[[ 30  19 -20  -9 -28  -2  -1 -10   2 -24]
 [ -8   2  -9  -8 -13 -26  -9  31 -23  -5]
 [ -7   1   1 -21  -6   2  11  -9   4  48]
 [-15  17 -21  16   8 -43 -24  16  23   6]
 [-42  41 -31  50  23  -1 -41  29 -26  17]
 [ 31  21  -1 -17 -19   4  -1 -19   0  -3]
 [-32  22 -47  41 -20 -52 -36   6 -35   4]] -> 30

[[-19 -19  -7  -3   5   2  33  -8  -4]
 [  6 -18 -11   5  17  -9  27 -18  35]
 [  1 -32  10  -5 -10  45  19   5  -1]
 [-50 -24   9 -14 -17  22   4  -2  10]
 [-19 -29  17  49 -20 -21  12 -20 -13]
 [ 12 -35  -6  10 -13 -21 -21  -9 -10]
 [  5 -34  18  31 -14  29  19  -5  -6]
 [ 22   2   1   7 -12 -10 -14 -12  21]
 [ 19 -24  14  -1   6  -5 -12 -30  50]
 [-31 -26  25  13 -14 -14  24  21  13]
 [ -3 -29   0   6 -17 -16   7  48  33]] -> -19

[[  2 -20  21   1  46   4  -7 -24  -6   0  30]
 [  0   8   6  -4  28 -35  12  25   0  16   6]
 [-17  -4   1   6 -26   1   1 -35  26  28 -17]
 [ 26   5  29  -1 -45  12   1  23  32   3  21]
 [ -2  41 -23  -1  -1  33 -39 -12 -20  12  41]
 [ -2 -10  43 -21 -26   2  -9 -30 -31   2 -19]
 [ 40  25  11   0  10  -5  28  -4  -9  27  29]
 [-31   3 -50  -3   8  16 -12 -11 -15 -24  52]] -> 2

[[-19  26 -12 -53  32  38  18   9   7  -5  19  -6  -1  -4  11]
 [  4  -3  23   1   0 -19  10  32  -2  20  33   5   3  29 -16]
 [  1  12  -9  45 -25  24  23  30  21  10 -27  13 -14 -13  -9]
 [-14   5  -5   8  -3 -20  -7  -7  12  -7 -53  30  -2  -3   1]
 [-15  -2  19  55 -31 -35   2  -7   0  17 -18  24   9  22  13]
 [-14  19   1 -14   9 -23  20  20  -1  28 -12  20  -3  21 -30]
 [ 10  15 -27 -54  33  -1  -8   4 -26  -9  23   3  26 -19 -12]
 [  3   5 -16 -24  15 -26   7  -1 -16  24 -37  17   1  20 -25]
 [ -7   0   7 -33  20  41  15  14  26  -8   4 -13 -23  15  20]
 [-20   4   8  53 -30  25   5 -19  16 -11  -3  -4  -1 -11  42]] -> -19

[[  3  -1   1   0  -2   1]
 [ 10  -1  -9 -33  -6  -3]
 [  3  -2   0   0  -2   1]
 [  4  -3  52   0   1   4]
 [ -8 -18  25  11  -9  12]
 [  1   0  11   0   0   1]
 [  9  19  14 -28  14 -32]
 [ -6  15   3  -5  -4  21]] -> 3

[[ 12 -17 -16 -32  30 -22   8]
 [  2 -37  29  13  18   1  30]
 [-14  -3  35   6   4  10  -7]
 [  4  22  11   7   1  10 -52]
 [ -2  -5  16   3  13  10  -2]
 [  5  -5   9 -11  -8  10  11]
 [  4  -1   7  13  -4  10 -11]
 [  4  -5  11   1  -2   9  -5]
 [ 14  -8   2   9   4  13   1]] -> 12

[[-22  30 -22 -21  31 -21  30  33  31]
 [ 44 -25  44  41 -26  41 -25 -28 -27]
 [ 27 -11  27  25 -11  26 -12 -13 -12]
 [ 27 -11  28  26 -12  26 -12 -13 -12]
 [  3   9   4   3   9   3   9   9   9]
 [ 44 -25  44  42 -26  41 -25 -28 -27]] -> -22

[[-22  36 -18  -8  11 -10 -15  14   1   1  -9  15]
 [ 18 -18  43   1 -17  22  -8   5 -15  24  18  -2]
 [ 39   4   3  35  14  -9 -16   1   8   0  -3  11]
 [ 17  11 -11  11  36   6 -16  -3   2 -24   4   8]
 [ 11  -5  12  -5  18  25 -17   2  -2 -13  18  -8]
 [-19 -14 -10  -7 -23 -16  35 -16  -8   8 -12   3]
 [ -1  18   2   0   0  -3 -21  22  13   4  -2  -6]
 [ 11   3 -11   8   4  -9 -11  13  29 -15  -5 -22]
 [ -3   2  21   3 -25  -1  -2   3 -11  35   4  13]
 [ 12 -10  28  -5   3  27 -16   4  -8   4  21  -6]
 [-10  16   0   2   2  -4   2  -8 -22  17  -2  32]] -> -22
---
array([[0, 7, 5, 7],
       [7, 2, 5, 7]]) ans = 5

array([[30, 82, 31, 82, 81],
       [19, 96, 20, 96, 93],
       [25, 89, 26, 89, 87]]) ans = 89

array([1652, 6773, 4382, 3427, 2409, 8989, 3821]) ans = 8989

array([450, 751,  69, 950, 606]) ans = 950

array([[9178, 2957, 5273, 6891, 4194],
       [1248, 6388, 5539, 2722, 9280]]) ans = 2722

array([[6903, 5387, 6940, 6987, 5387],
       [3309, 9046, 3280, 3211, 9107]]) ans = 3211

array([[-846, -809,  810, -811],
       [ 682,  644, -494,  646]]) ans = -494

array([[ 40,  47, 105, 166, 136, 195],
       [113, 112, 107, 116, 113, 114],
       [118, 113, 117, 112, 115, 121]]) ans = 115
---
Q:
[[ 29 -15  29  32  31  31]
 [-26  47 -26 -29 -27 -27]]
A: 29, -27

Q: [215  70  44  17  37  76  29]
A: 215, 29

Q:
[[5 4 4 2 2 2 1]
 [2 2 1 2 1 2 3]
 [8 7 5 2 1 3 3]]
A: 5, 3

Q: [6 7 2 6 2 1]
A: 6, 1

Q: [9684 2309 8319 5971 8050]
A: 9684, 8050

Q:
[[ 253 -153  192  282  227]
 [-171  -97 -395 -518  426]
 [ 658  416  557 -551  199]]
A: 253, 199

Q:
[[107 204 102 115 149  89 122]
 [ 73 220 118  87 192  90  82]
 [124 134  41 135 213  60 140]]
A: 107, 140
---
array([[1, 1, 1, 1],
       [7, 8, 7, 7],
       [6, 6, 6, 6]]) | 1

array([50,  5, 34, 19, 39, 32, 87]) | 19

array([8249, 5455, 1333, 2712, 5009, 9353]) | 2712

array([223, 155, 187,   5, 168, 151]) | 5

array([[9753, 3774, 6899, 4751, 5240],
       [1462, 2375, 4535, 2720, 9015]]) | 4751

array([177,  97, 125, 225, 183,  59]) | 225

array([2713, 9463, 2037, 9619, 5619]) | 9619

array([[ 21,  -8,  20,  20,  20],
       [ 36, -23,  35,  35,  35],
       [ 46, -33,  44,  45,  45]]) | 20

array([6909, 6028, 2595, 7562, 9087, 6752, 9754]) | 7562
---
[[ -3   7 -20 -17  23  18]
 [-17  -5 -14 -16  17  23]
 [-47  20 -34  14  -5  -8]]: -5

[[  5  -9 -16  41   7]
 [ -5  18  -7  -1  42]]: 18

[[ -2   1   4 -29 -23]
 [ 43  16 -27  -1 -52]]: 16

[[ -7  -7 -10  14]
 [-21 -24 -34  44]
 [-21 -23 -32  42]]: -24

[[ 49  -3 -25 -48  21 -45]
 [ 45 -25 -48 -49 -26 -22]
 [ 46  36  -7 -35  33 -49]]: -25

[[ 11 -11  18 -18  -9]
 [-10 -10  -1  10  12]
 [ 34  -9 -52  21 -37]]: -10

[[ 14  11  -7  41 -33 -25  50]
 [  5  50  -1  40 -34 -18  24]]: 50

[[ 27 -24   2   1]
 [ 28  54  10  32]
 [ 14  13 -21 -16]]: 54
---
14,7,16,91,14,56,20
52,73,54,74,52,34,28
gives 56

73,89,41,14,12,55,56 gives 55

75,23,37,80 gives 37

6,3,5,4
7,2,7,7
5,4,5,5
gives 5

95,230,85,253,47,189,218 gives 189

2,4,6,6,7,4,4 gives 4

40,53,75,14,63,27 gives 63

557,302,622,458,473,774
347,527,319,430,406,193
gives 473

5261,5512,6457,9805,4198
4209,7013,3213,6536,5139
5459,5433,6781,9907,4267
gives 9805

818,251,196,466,547,538 gives 547
